In the data rows, 128 means zero.
In each game, the first row plays the second. By how much does the first row win? 15 means about a draw, 30 a big win and 0 a big loss. Wins can go round in a circle. Each row has two weighted sums of its numbers, A and B, taken from their middle values. A row wins by its A times the other's B, less its B times the other's A.
[103 167 108 126 114 104 159 103 135 135 131 136 132 162  91 122 110 180
 116 118 113]
[ 87 142 170 105 151 237 179 226 147 113 144 214 175  25  84  59 165 124
 112 201  63] ~ 18
[158 103 122 100 121 130  99 165 124 110  97 110 103 102 165 175 116 127
 155  84 192]
[136 110 134 163  97 104 149 142 141  93 172 131 117 135 128 142 133 112
 126 120 131] ~ 12
[160 129 140 158  92 114 127 134 129 107 185  86 142 125 111  90 148  91
 106  97 156]
[167 169 106 131  91 140 137 131  98 140 173 112 128 169 119 104 126 140
  89 113 151] ~ 13
[165 119  76 109  45 151 164  83 149 166 128  69  93 193  31 125  90 160
 111  45 154]
[145 118 155 134 102 136 127 127 125 121  98 154 100 126 112 107 158 133
 155 157 104] ~ 28
[129 141 109 118  87  73 122 122 122 126  85 128 137 122 147 149 131 154
 132  99 129]
[155 130  97 123 159 140 111 138 110 134 129 124  93 143 150 189  97 120
 166 117 144] ~ 16
[136 146 133 156  95 111 154 119 127 182 130 122  99 151  54 135  99 151
 147 152  90]
[118 133 135 116 143 131 131 158 126 136  96 135 126 129 133 168 135 169
 149 113 172] ~ 12
[184 137  95 176 131 146 119 130 158 135 135  92  85  88 147 220 148 147
  99  59 171]
[150 142 141  87 144 140 152 141 162  99 170 127 130 110 139 104 126 132
 106 113 156] ~ 27
[160 151 107 129 107 129  90  75 117 158 134  80 118 157  99 115 151 139
 127  74 143]
[106 116 155 108 141 189 117  56 163 159 124  75 109 162  68 145  96 126
 130 111 128] ~ 19
[149 123 113 130 106 136  71 117 105 134 124  93 112 102 102 151 124 124
 135  92 165]
[179 145  98 140 108 117 125 158 101  76 164 107 108 141 115 120 130  86
  95 109 159] ~ 17
[119 143 160 132 123 106 134 108 138 161  80 139 113 127 115 146 126 176
 136 137 112]
[162  74  86 111 152 138  65 139 126 119  81 102 119 111 154 177 112 102
 143  95 177] ~ 13
[104 191 149 114 114 101 153  94 140 160 137 152 124 157 105 105 157 192
 141 129  96]
[ 54 137 117 140 148 175 163 189 140  65 159 173 210  60 131  89 159 103
  54 163 109] ~ 15
[146 130  98 122 148 149  72 136  79 157 115 128 109  80 153 153 122 135
 152 138 143]
[120 118 172 110 134 101 146 132 168  85 109 124 115 128 130 106 111 115
 135 141 108] ~ 12
[137 146 119 109 144  98 104 119  96 159 128 133 128 135 127 115 143 120
 178 136 125]
[109 169 144  92 140 124 138  78 140 154 109 119 152 161  95  83 130 145
 165 121 125] ~ 16
[158 115  72 124 157 151  88 116 102 146 101  72 114 146 128 156 107 105
 135  67 186]
[148 130 173 101 138 116 133 127 157 134 128 128 111 135 127 139 132 154
 147 156 115] ~ 16
[169  84  98 129 111 133  87  97 100 198 110  97  90 142  77 127 114 136
 158 122 125]
[118 122 103 112 149 135 108 140 123 131 116 144  97 125 139 163  96 138
 146 128 143] ~ 10
[154 106 102 159 109 119 146 140 118  93 184  96 131 142 141 166 130 111
  89  92 164]
[139  71 130 101 169 194 145  91 158 146 116  99 130 182 132 140  83 124
 110 144 140] ~ 25
[183 121  63 167 150 173 158 110 140 126 127  70  96 166 138 210 131 127
  93  24 225]
[134  89 102 152  93 101  94 152  78 156  91 129 140  88 149 147 138  99
 157 128 153] ~ 2
[169 169 122 149 130 145 149  99 132 165 169 113 109 169  93 123 150 142
 111 105 127]
[121 143 134 176  78  79 100 123  93 159  83 141 135  90 107 140 167 145
 157 107 122] ~ 1
[107  91 157 162 144 114 132 136 147 109  88 144 132 112 136 122 150 100
 131 149 107]
[ 88 202 161 119 180 111 154 111 150 121 122 162 131 160 131  95 126 145
 157 177  85] ~ 12
[176 145 130 161 110 117 162 141 120  99 193 133 105 143 124 107 145 122
 118 130 140]
[107 158 164 115 104 102 148 135 123 175  84 183 144 107  88  90 183 180
 150 164  99] ~ 13
[115 114 149 131 114  93 161 138 172  88  92 147 124  94 133 101 109 104
 130 157  95]
[126 151 170 114 140 128 162 108 150 123 176 126 111 161  86  97 130 148
 123 139 121] ~ 18
[163 120  96 112  78 178 130  61 145 152 147  60  93 181  61 106  96 137
 118  59 172]
[140 121 135 106 128  97  89 137 119 133  95 138 126  98 150 128 114 124
 172 141 128] ~ 14
[137  82  66 139 108 144 163 186 116  98 120 148 148 109 180 179 152 107
 110  79 196]
[156  96  83 128 158 152 108 144 116 137 121 109 104 138 156 197  99 119
 153  97 164] ~ 22
[137  80 132 126  90 101 133 173 138  87 112 134 128  85 167 172 111  75
 147 104 159]
[130 132 158 117 157 107 163 126 158 119 103 152 123 157 128 124 132 143
 134 150 106] ~ 21
[131  90 113 164 146 130 109 168 112  54 112 121 138 104 160 143 103  27
  96 156 151]
[130  74 101  97 125 167  82 108 138 174  92  80 105 126  80 145  82 124
 132 115 130] ~ 14
[156 121  95 118 118 117 119 165 105 107 109 132  99 116 133 152  84 110
 144  97 173]
[124 127 125 107 152 103 115 169 125  74 168 131 124  89 182 119  98  67
 151 137 127] ~ 11
[107 166 159 109 143 105 167 113 153 166 130 149 123 163 115 123 116 168
 134 159  98]
[176 109 122 142  82 131 121 114 112 130 168  89 131 130 109  82 142 111
 119 110 157] ~ 15
[108 114 107 108 110 128 111 105 108 175  99 130 127 162 112 115 115 151
 154 137  94]
[109 129 165 116 177 118 164 127 156 105 109 159 129 147 137 137 110 122
 145 170  82] ~ 11
[113  96 146 130 104  76  91 123 117 178  78 149 133  99 140 160 157 157
 142 128 110]
[129 137 107 121 109 122 112  95 126 136 135 107 116 162 107 150 107 158
  95  92 144] ~ 11
[134 147 139 165  66 104 162 128 139 176 153 145  91 147  65 139 133 163
 154 124  83]
[108  88 124 125 125  98 112 143 108 170  67 149 152  94 145 153 148 145
 156 144 149] ~ 18
[131 152  97 116 115 114 125  90 106 143 129 109 141 155  77 106 120 155
 104 104 141]
[123 151 113 100 131  89 166 153 137  94 153 143 141 121 141 112  99 142
  87 121 136] ~ 15
[100  93  74 124  87  92 100 114 129 121 122 115 141 131 124 114  89 125
 106 104 153]
[ 72 162 183 115 159 231 184 158 186 120 146 181 170  83  86  40 181 123
 105 175  69] ~ 13
[130 139 113 160 152 132 135 136 111  71 175 132 117 127 141 124 121  80
  98 144 119]
[127 149 111  95 179 170 140  95 152 131 109 110 116 164 126 146  81 135
 143 109 157] ~ 20
[189  83 126 106 170 165  42 119 134 117 114  73 106  91 164 166 113  91
 148 114 165]
[100 129 149 144  86  76 116 131 113 168  72 152 133  80 107 144 139 154
 151 129 101] ~ 4
[120  74 151 154 116 138 134 153 135 131  78 150 131  98 109 115 125 103
 152 171 116]
[138 138  97 148  69 111 128 164  90 101 149 126 138 104 112 107 110 111
 108 115 167] ~ 16
[102 127 175 146 106  83 126 116 116 155  85 176 111 112 124 160 154 173
 151 159  96]
[114  94 144 140 114 110 138 154 149  57 104 128 129  92 147 115  91  68
 130 134 134] ~ 13
[114 166 112 147 157 123 134 126 121 125 163 134 130 162 135 131 126 114
 153 124 127]
[167 144  81 133  94 143 118 107  76 170 158 107 116 144  97 108 147 138
 109 100 160] ~ 14
[149 143 151  72 125 139 140 158 134 108 168 132 152  97 141 103 145 142
 109 137 129]
[194  88  87 109 139 148  88 130 100 114 144  79 123 109 176 130 107  86
 123  99 168] ~ 13
[126 172 153 103 132 106 136 100 133 175 121 139 123 166 112 137 148 196
 167 116 103]
[132 115 104 124 131 117  92 126  88 145 162 109 141 132 165 125 100 108
 115 144 135] ~ 22
[112 147 163 160 105 133  92  58 140 184 164  90 110 110  75  96 167 117
 154 122  85]
[119 134 137 110 165 154  69 105 126 144 142  94 106 109 159 129 138  90
 183 120 136] ~ 14
[176  91  88 172  99 116 121 133 106  91 172  72 140 136 159 133 148  74
  88  74 197]
[140 154  85 156 105 134 123 107  92 140 171  96 137 135 103  96 152 116
 122  86 153] ~ 11
[116 101 131 129 163 121 105 119 114  86 170 109 140 145 167 149  98  73
 152 152 107]
[174 121 101 150  31 129 128 111 100 185 115 118  89 167  74 116 143 180
 122 100 123] ~ 15
[ 48 119 134 165 138 187 163 194 133  62 168 184 231  43 128  78 170  99
  37 141  86]
[166 101  99 106 155 153  76 121 124 137 103  82 106  90 142 170 108 104
 134 109 160] ~ 23
[139 103  96 105 144 110 138 151 120  71 161 129 153 118 162 114 101  98
  74 142 142]
[129 103 124 136 143 132 153 181 135  59 141 127 146  89 167 159 125  87
  78 122 166] ~ 10
[102 190 122 122 130  65 131 109 115  91 150 127 145 133 117  89 106 115
 124 115 122]
[128  99  99  73 175 140 114 125 171 105 107 100 133  90 171 167  76 107
 108 113 153] ~ 24
[129  90  83  82 134 204  91  50 143 172 103  53 118 201  76 122  86 126
 105  79 160]
[127 157 158 161  97 145 147  66 171 173 171 100  95 164  71 125 145 133
 150  99 104] ~ 4
[195 118 102 127 166 156  80 137 108 134 129 120 112  87 175 170 126 114
 135 136 132]
[ 47 108 135 106 167 234 171 205 173  73 130 193 204  41 115  75 128  84
  71 183  95] ~ 20
[142 108  95 121 194 145 104 133 122 135 118 106 105 125 170 184  79 104
 143 113 144]
[144 146  78  94 171 156 108  85 131 122 151  99 121 116 145 144 108 125
  78  81 153] ~ 15
[102 111 125 115 153 117 161 173 165  48 131 133 154  85 163 140  84  79
 103 152 142]
[ 91 130 147 128 130 126  98  47 134 193 167  99 116 189 109  83 138  99
 211 128  75] ~ 17
[ 72 140 130 202 141 160 159 163 127  58 170 176 156 107 107 102 154  97
  61 166  95]
[171 103  99 142 102 155 103 145  75 120 150 111 119 135 141 115 148  98
 118 105 157] ~ 16
[147 125  81 149 102  89 107  93  94 162 138  90 111 142  99 122 123 148
 121  92 146]
[126 125 132  73 144 115 149 171 151  96 134 148 145 106 169 135 114 125
 139 122 127] ~ 15
[139 155  85 178  91 108 139 155 104 103 184 130 124 131 138 144 121 126
  66 113 159]
[127 137 103 121 100  88 120 100 109 124 139  93 147 138  76 101 116 148
  95  98 148] ~ 14
[ 82 129 172  91 196 139  85  80 141 157 118 131 149 122 155 101 140 104
 188 175  99]
[137 144 152 118  84 100 163 175 141 123 116 169 127 114 120 116 160 145
 153 127  99] ~ 15
[172 114  90 112 165 165  76  87  91 166 101  69 118 135 119 129 133 112
 139 100 173]
[145 110 182 150  83 104 135 156 122 170  97 154 108 108 109 116 148 141
 170 177 101] ~ 10
[120 107 137 115 180 118  70  98 111  90 169 103 148 118 187 103 116  49
 152 150 110]
[174 126 102 120 111 110 102 153  89 144 157 110 103 120 128 111 144 128
 139 115 159] ~ 14
[136 137 110 151 115 117 133 158  98 141 180 133 152 127 138 114 131 129
  92 128 137]
[124 185 150  94 148 120 156 118 133 166 117 152 114 161 112 118 146 194
 135 154  87] ~ 6
[108  82 180 130 119 117 125 149 132 127  65 165 131 115 157 166 145 122
 157 149 105]
[138  98 119 123 117 187  89  75 146 156 135  70  93 158  91 140 104 104
 156  87 146] ~ 8
[117 168 131 133 130  91 150  95 122 143 142 123 132 169 108 124 118 166
 111 110 115]
[183  93  98 156 138 120 105 152 101 108 184 111 124 131 181 173 119  87
 128 126 140] ~ 18
[160 159  81 141 134 139  76 128  94 133 139 105  82 112 106 134 148 134
 144  86 153]
[143 125 159 146 103 130 127 160 109 136 101 159 128  99 111 111 182 134
 146 145  96] ~ 17
[114 101 113 131 176 116 147 163 142  55  94 140 146  99 163 139  97  75
  79 150 141]
[160  98 118  95 156 165  70 167 102 102 123 113 133  93 163 139 119  94
 145 141 152] ~ 14
[114 181 142 134  84  75 159 124 133 171 119 175 116 121 116 123 164 203
 151 136  98]
[158  73 113 122 170 175  98 158 110 116 114 126 136 111 193 149 122 101
 141 155 146] ~ 16
[180 106  99 139 103 142 116 116 105 106 158  69 146 141 125 120 126  98
  97  83 172]
[167  79 100 179 109 129 139 178 115  76 177 101 122 150 190 193 168 115
  84  65 199] ~ 18
[141 175 147 127 131 101 156  93 160 173 114 113 109 143  89 159 138 199
 111 102 104]
[174 152  90 124 141 129 107 132  99 140 152 115  90 136 134 133 137 135
 132 106 153] ~ 16
[130 101 139 170  93 125 179 160 137  99  96 126 120 171 141 190 148 130
  98  82 194]
[149 134 157 131  94 128 154  82 142 115 145  96 139 171  63  79 136 131
 128 106 147] ~ 13
[129 106 150 118 162 127 141 130 140  97 114 139 132 150 149 151 112 113
 106 163 117]
[ 92 116 158 143 145 119 141 123 130 140  81 153 151 113 141 127 144 137
 106 169 102] ~ 16
[110 182 128 120 139 125 151  74 137 166 125 111 132 199  86 127 118 153
 148  79 120]
[ 67 195 147  96 101 115 180 120 128 170 161 177 123 153  84  60 131 172
 166 166  56] ~ 13
[155 100  99  87 175 143  92 131 120 149  89 114 114 127 165 162  97 137
 144 131 169]
[106  82 132 191 110 103 118 173  99 113 110 188 135  56 192 158 146  80
 177 182  93] ~ 18
[165 127 114 160  89 145 107 104  97 118 179  84 141 120 102  87 157  95
 113 102 157]
[109 179 167 147  62 144 135  49 160 209 182  87 102 180  57  94 175 146
 163  94  97] ~ 20
[ 48 139 111 159 170 201 177 191 144  41 169 183 207  59 135  68 162  80
  33 160  89]
[102  64 125  96 145 184 125 153 146 118  86 118 146 157 121 123  86 101
 130 141 156] ~ 13
[125 158 104 104 120 129 112  41 127 185 119  90 133 186  92 106 147 180
 123  92 103]
[159 115  83 125 164 155 118 118 125 136 125 116  85 168 128 165  85 127
 142 102 152] ~ 10
[198  97 103 119 164 165  56 141 118  98 123  86  98  85 183 160 134  98
 132 129 162]
[167 195 101 165 117 133 178 140 119 130 173 142  93 163 120 118 156 158
 114 126 110] ~ 17
[104 154 152  90 148 101 118 113 121 149 121 151 138 150 140  94 143 149
 155 150 102]
[113  84 104 160  92  86  79 108  95 150  78 116 140 102 146 165 128 122
 138  93 137] ~ 21
[ 89 109 142 141  98 101 111 152 123 135  75 159 165  83 149 126 135 123
 131 138 128]
[117 139 159 106 180 104 182 127 177 104 106 153 129 152 128 129 118 130
 134 171 101] ~ 16
[135  53 136 118 175 201  64  65 167 166 102  70 117 116 135 177 105 123
 123 138 124]
[152 130  96 136  96 112 107  63 115 152 147  73 127 165  80 113 129 121
 108  57 159] ~ 12
[100 103 172 165 101 117 132 183 120 101  97 190 130  92 200 160 139 108
 131 169 119]
[176 134 126 155 115 114 140 150 106 121 195 124 123 122 130 133 145 127
 117 134 125] ~ 21
[ 77 141 169 109 114  88  96 106 111 165 104 159 155 121 137 113 161 145
 184 136  91]
[148  97  78 100 145 160 117  69 161 102  99  64 125 144 139 128  63  90
 125  80 174] ~ 11
[116 176 129 122 119 108 169 148 149  89 150 145 125 114 127  86 111 141
  98 140 122]
[155  96 112 177 130 130 120 151 101  91 142 140 112 118 154 171 143  95
 109 140 135] ~ 14
[118  95 116 109 133 135 101 139  99 165  71 127 136 117 131 161 120 130
 148 122 168]
[124  97 133 168 113 106 158 138 144  80 139 108 121 130 120 131 130  97
 112 103 184] ~ 16
[131 152 134 152  96 119 148 103 133 184 154 126  87 185  89 131 138 163
 151 117  86]
[185 101  67 134 119 163  95 108 112 102 148  57 140 159 140 133 129  93
  78  53 179] ~ 13
[109 179 151 112 147  98 159 117 152 147 129 153 124 153 121 123 125 175
 148 156 110]
[141 118 129  91 165 126 115  93 132 155  89 120 133 140 110 119 132 156
 123 138 129] ~ 17
[119 116  93  98 146 116 131 159 137 107 113 143 138 127 167 133  80 119
 117 131 147]
[ 82 186 139 126 149 110 143  55 149 168 144 128 126 194 111 133 124 166
 149 127  82] ~ 18
[150 127 171 114 146 171 174 106 164 162 126 120 123 187  85 127 100 143
 144 152 118]
[142 119 110 177 112 117 120 141 107  87 158 117 129 125 123 108 141  71
 103 124 149] ~ 9
[112 143 102 147 112 119 133 147 114 107 158 128 142 126 137  97  93 112
  88 146 138]
[100 199 139 104 149 116 146  79 118 178 141 127 104 185 100 124 151 194
 176 120 104] ~ 12
[151 157  81 154 106 107 121 164  80 135 173 125 125 131 112 113 156 125
 119  99 173]
[187 115 114 128 117 146  98 120 109 112 161  92 108  99 132 112 133 111
 125 116 167] ~ 22
[175 136 162  92 138 115 124 135 154 126 129 109  97 122 137 137 128 134
 146 103 141]
[115 171 164 116 101  68 134 124 116 163 112 152 122 108  83 117 162 161
 175 127 114] ~ 10
[116 161 154 130 108  83 144 137 133 186  91 154 121 117 100 157 160 201
 146 123  96]
[122 144 159 145  96 135 170 163 149  81  97 178 132 105 112  93 159 137
 128 144 107] ~ 8
[129 138 107 150 126 113 126  99 107 125 124 110 134 136 115 154 108 144
  93 120 130]
[ 96 128 130 134 124 116 137 107 144 188 134 137 103 163  94 122 106 153
 170 150  78] ~ 10
[ 69 142 139 124 138 248 220 165 174 111 153 161 181 104  61  70 128 120
  66 131 118]
[102 125 147 108 220 148  38  97 123 120 133  90 146 103 192 139 120  38
 214 145 130] ~ 6
[122 116 157 147  74 118 138 156 141 108 102 169 160  96 137 122 161 123
 140 127 113]
[115 148 166  93 153 115 102  84 145 161 117 129 105 145 145 160 143 180
 159 143  96] ~ 17
[141 100 117 138  72 129  95 104 119 187 106 101 108 147  86 126 126 147
 138 117 118]
[ 90  72 132 148 153 133  99 153 114 110  97 166 137  92 220 144 127  88
 132 187 109] ~ 15
[154  94 129 130 111 101 133 148 127  95 115 132 118 108 150 126 115  83
 142 131 141]
[163  96 105 116 148 153  75  84 145 125 103  71 111 129 126 134 125 118
 139 106 162] ~ 19
[121 138 102  99 182 156  40 134 112 112 117 109 114 100 178 151 105  97
 148 122 148]
[137 142 168  86 199 162  98 109 146 161 117 107 110 134 141 181 127 143
 164 130 132] ~ 16
[156  95 114 147 143 118 105 147 108  85 147 125 121 115 162 147 105  77
 119 163 120]
[150 106  95  89 169 135 107 109 161  89 104  83 123 135 146 153  80 100
 123  95 177] ~ 22
[149 112 104 156 118 153 142 158 101 113 128 117 140 117 111 100 111  87
 107 144 166]
[117 126 156 159  95 132 153 157 153 113 109 167 144  98 117 104 168 133
 132 143  94] ~ 15
[136 142 104 134 141 138 131 155 111 138 128 144 103 107 145 192 137 156
 128 103 160]
[ 91  88 194 138 123 131 161 169 137 149  95 179 139 102 148 150 126 118
 141 194  85] ~ 18
[147 152 139 142  25 105 140 152 127 179 133 141 107 119  81 124 128 164
 138 102  99]
[166 131  96 110 168 166  56 124 111 124 118 104  84  99 162 172 114 126
 121 112 160] ~ 15
[ 96 141 113 107 107 122 125  81 127 140 144 110 140 160 101  86 140 152
 109  98 133]
[ 96 129 175 132 167 138 180 138 179  84  85 169 130 130 122 148 112 134
 130 179  82] ~ 15
[  0 146 222 125 160 126 151 183 182  63 107 251 203  33 179  84 145  76
 151 233   6]
[108 104 134 144 102  88 113 122 128 155  77 154 148 106 145 177 143 165
 136 123 121] ~ 13
[ 99 112 133 119 116 107 121 113 126 154  79 157 141 132 129 162 132 182
 135 127  85]
[130 168 109 134 112 107 150 100 127 152 126 127 122 178  94 144 107 188
 117  97 126] ~ 8
[137 112 107 165 145 130  86 154  96 110 115 144 126  93 188 128 132  88
 126 153 128]
[112 166 165 101 124 107 135  80 158 163 132 135 115 142 113 144 125 201
 151 131 104] ~ 10
[122 153 146 136  72 103 154 163 118 137  96 178 127  85 112 100 171 164
 141 131 107]
[141 144 119 162  76 101 137 119 101 158 153 122 110 151  62  82 121 136
 133 132 111] ~ 16
[ 80 134 141 115 175 253 180 192 161  95 137 186 175  68  95  72 129 109
  72 180  84]
[194  86  62 140 154 170  67  94  89 154 102  59  91 144 136 166 120 107
 127  66 190] ~ 16
[176 142 142 110  84  87 164 134 151 109 149 124 107 143 105 104 120 143
 145  92 138]
[160 115 101 119 114 111 149 151 130  53 150 105 116 137 148 128 103  85
 113 100 170] ~ 11
[107 101 149 121 155 108 133 127 147 102  81 130 137 130 137 126 117 110
 117 143 127]
[ 97 134 151 137 114  80 129  91 153 160 110 128 124 119 137 163 126 171
 142 122 101] ~ 14
[151 100  72 147 103 134 115 102 127  97 166  83 161 156 137  98 105  77
  84  94 158]
[128 194 127 114 117 135 157 129 139 120 133 120 129 154 101  93 130 166
 114 105 129] ~ 17
[ 84 151 159 163  96  74 160 135 139 163  90 172 123  95  82 139 147 180
 138 149  97]
[140 113 111  47 181 131 108 151 142 112  99 124 120  87 162 170  65 119
 140 129 160] ~ 13
[ 76 169 169 107 176  93 132  78 144 168 140 148 120 162 129 124 126 168
 171 159  65]
[132 166 125 140 108 150 167  81 145 174 121 104 130 176  69  99 160 171
 119  93 123] ~ 15
[154 161 129 114 114 129 121 140  91 155 120 130 118 140 116 100 147 177
 128 109 145]
[147 114  80 112 169 150  86 125 112 111  90 107 101 128 130 156  94 107
 136 108 175] ~ 8
[ 66 126 140 124 141 225 194 238 145  94 120 217 195  61 114  69 152 107
  85 195  81]
[177 198 109 128  95  90 195 134 141 113 143 115 104 151  89 113 140 171
  86  82 178] ~ 15
[131  96 160 101 113 108 124 137 156 138  92 144 134 124 130 126 134 133
 154 135 110]
[129 116 147 112 145 118 151 162 148  56 129 135 154  95 144 124 103 105
  96 135 138] ~ 13
[175 120 121 146 109 121 105 147  93 129 160 118 110 109 123  96 165 119
 132 129 137]
[103  70 128 126 170 187 140 150 136  92  77 135 141 150 130 109  68  89
 114 184 119] ~ 7
[101 186 150 172  89  88 183 130 135 161 105 176 120 123  87 150 154 202
 115 128 104]
[178 123 121 140 101 129 131 119 138 101 185  91 136 145 102  72 131 109
 111 115 151] ~ 16
[147 116 101 111 147 118 119 133 116  88 173  92 142 130 148  99  85  62
 122 105 147]
[110 191 155 109 153 113 183 137 142 128 114 165 127 150  98 113 124 176
 120 145  95] ~ 13
[112 167 114 116 138 110 128  99 117 155  89 140 126 172 129 137 132 175
 132 142  97]
[135 163 102 159 127 116 131 151  86 119 167 144 138 127 162 126 130 127
  96 149 125] ~ 25
[ 73 137 182 137 114  77 102 108 131 178 114 165 136 115 137 117 146 161
 192 155  72]
[ 69 106 173 121 184 112 122 121 146  88  93 171 166 119 186 118 110  73
 173 200  68] ~ 14
[151 169 119 114 133 106  90  85 132 147 132 102 125 115 125 138 161 145
 165 102 119]
[123  66 113  99 141 171  80 109 124 172  85  80 108 131  90 142  72 123
 151 115 156] ~ 15
[125 138  98 183 112 114 106 154  81 102 126 125 143 107 117  98 131  82
 120 132 142]
[ 95  77 163 132 149 110 135 139 141 112  72 163 137 104 150 168 110 111
 154 171  91] ~ 5
[ 65 179 147 125 136 155 177 178 139  88  82 211 182  81 141  89 141 152
  74 168  76]
[150 136 107 116 111  64 118 113 131 147  94 115 123 125 147 154 110 148
 137  94 130] ~ 20
[ 91 148 184 108 194 124 120 108 151 155 124 152 139 124 164 136 133 148
 164 175  88]
[153 120  85 172 128 142 107 153  90  68 140 103 125 120 133 130 126  68
  94 114 172] ~ 22
[144 119  82 148 142 136  93  77 130 128 159  77 103 159 126 158 119 121
 107  63 144]
[133 196 108 139 127 110 187  95 155 136 104 135  93 184  53 118 122 193
  94 121 123] ~ 18
[164 139  89 117 135 183 114 104 128 110 174  87 127 168 146 117  99 104
  86 104 150]
[ 92 102 157 173  93 203 147 189 118 131 116 163 161  81  94  90 153  93
 110 176 113] ~ 6
[ 81 127 207 130 126 119 172 160 179 113 107 193 142  79 139 123 155 155
 145 180  81]
[125 180 128 129 140 117 139  97 118 144 131 115 137 165 102  96 152 137
 152 110 131] ~ 17
[164 178  90 151  99 127 142 139  88 110 180 112 136 131 117 101 128 149
  72 130 156]
[109 132 131 112 183 160  64  96 140 129 142 113 114 106 180 177 117 110
 164 138 125] ~ 18
[ 59 108 116 133 142 218 152 164 139  64 167 147 222  60 149  84 169  96
  30 131 114]
[161 109  89 105 131 139 130 151 122  86 163 103 142 137 168 133 109 117
  70  98 160] ~ 18
[115  74 155 127 133 117 118 138 138 120  65 152 138 108 150 141 137 108
 137 171 106]
[118  61 127 166  88 104  87 150  91 148  72 140 145  78 153 161 133  95
 166 139 154] ~ 18
[120 116 170 127 121 144 144 136 140 127  89 159 143 131 112  93 165 137
 122 155 105]
[ 97  95 158 154 140 121 142 153 130 106  68 169 126 112 165 187 115 114
 142 169 120] ~ 14
[106 106 104 135 144  95 100  87 107 137 161 111 146 137 139 140 105 120
 131 124 111]
[142 171 129 116  85  76 142 123 121 151 106 145 105 143 111 118 136 178
 143  96 118] ~ 15
[109 140 167 137 116 141 144 146 131 134 106 168 145 104 126  89 182 142
 114 166  91]
[179  99 116 130 154 158  61 143  97 101 129 106 106 104 165 141 132  74
 135 133 149] ~ 21
[133 204 132 100 122 106 149  89 116 181 140 142 119 180  91 115 160 197
 156 135 100]
[120 171 142 113 148 137 140 138 143 168 125 157 128 148 132 134 139 179
 140 131 107] ~ 16
[135 110  90  94 171 190  88  90 127 128  82  81 137 146 130 138  99 112
 124  99 182]
[111 113  99 136 127 104 121  97 115 134 152 108 135 134 123 142 100 130
 107 113 132] ~ 15
[108 145 168 105 160 122 143 101 158 117 127 146 125 162 126 108 118 129
 145 156  94]
[ 96 114 139 116 119 170 124  73 149 171 133  96 104 163  68 124 111 138
 150 135 127] ~ 14
[143 118  86  74 159 143 106 106 141 116 121  90 131 100 146 161  87 123
  93  84 155]
[120  98 135 119 119 123 118 131 124 109 109 133 159 138 132 117 132 107
 125 136 137] ~ 14
[199 124 121 154  61 135 110 149  80 128 204 108 117 112 121  85 198 132
 116 100 169]
[145 160 140 137  49 102 147 122 127 193 151 140  88 155  72  86 143 176
 174 115  96] ~ 18
[127 111 141 110 122 187 102  56 148 189 131  74 108 182  75 121 103 138
 151 107 119]
[172 100 118 114  95 115 126 114 136  89 159  84 131 141 147 103 110 109
 101  91 169] ~ 7
[149  88 116 126 161 170 129 170 127 116 143 124 116 122 172 171 101 121
 127 130 165]
[ 97 101 166 129 128 110 151 145 159 131  96 181 136 118 146 143 136 133
 130 186  84] ~ 15
[ 91 100 176 146 128 125 140 148 148  94  77 165 146 105 146 141 137 110
 125 181 112]
[143 119 124 160 130 129 131 169 119 114 146 132 103 118 155 170 121 114
 153 121 146] ~ 14
[176 147 161 142 107 108 159 142 127 120 176 129 107 145 100 130 164 142
 149 116 119]
[181 120  74 170  86 173 141 104 103 119 182  70 132 166 101 103 159 112
  89  53 205] ~ 15
[146 129  95 117 129 106 128 101 108 135 152  97 118 156 117 141  88 153
 110 119 147]
[ 70  58 175  92 200 174  44  64 167 148 118  88 122 140 181 153  77  77
 197 166 100] ~ 18
[ 67 138 149 119 145  76 125 104 136 138  71 167 143 121 140 140 115 141
 143 172  67]
[119 102 114 120 142 124 108 126 117 132  67 133 140 133 131 134 109 118
 153 136 146] ~ 12
[119 153 142 101 139 163 142  61 137 180 127 102 136 171 104  90 156 152
 112 104 142]
[104  69 121 142 134 105 124 143 134 108  80 146 155 113 159 170  95  97
 114 148 154] ~ 16
[ 81  68 173 140 115 117 150 137 166 140  95 176 161 103 145 162 122 127
 152 161  96]
[112  81 144 111 141 164  76  73 136 173 123  76 115 121  97 117 117 118
 156 122 138] ~ 17
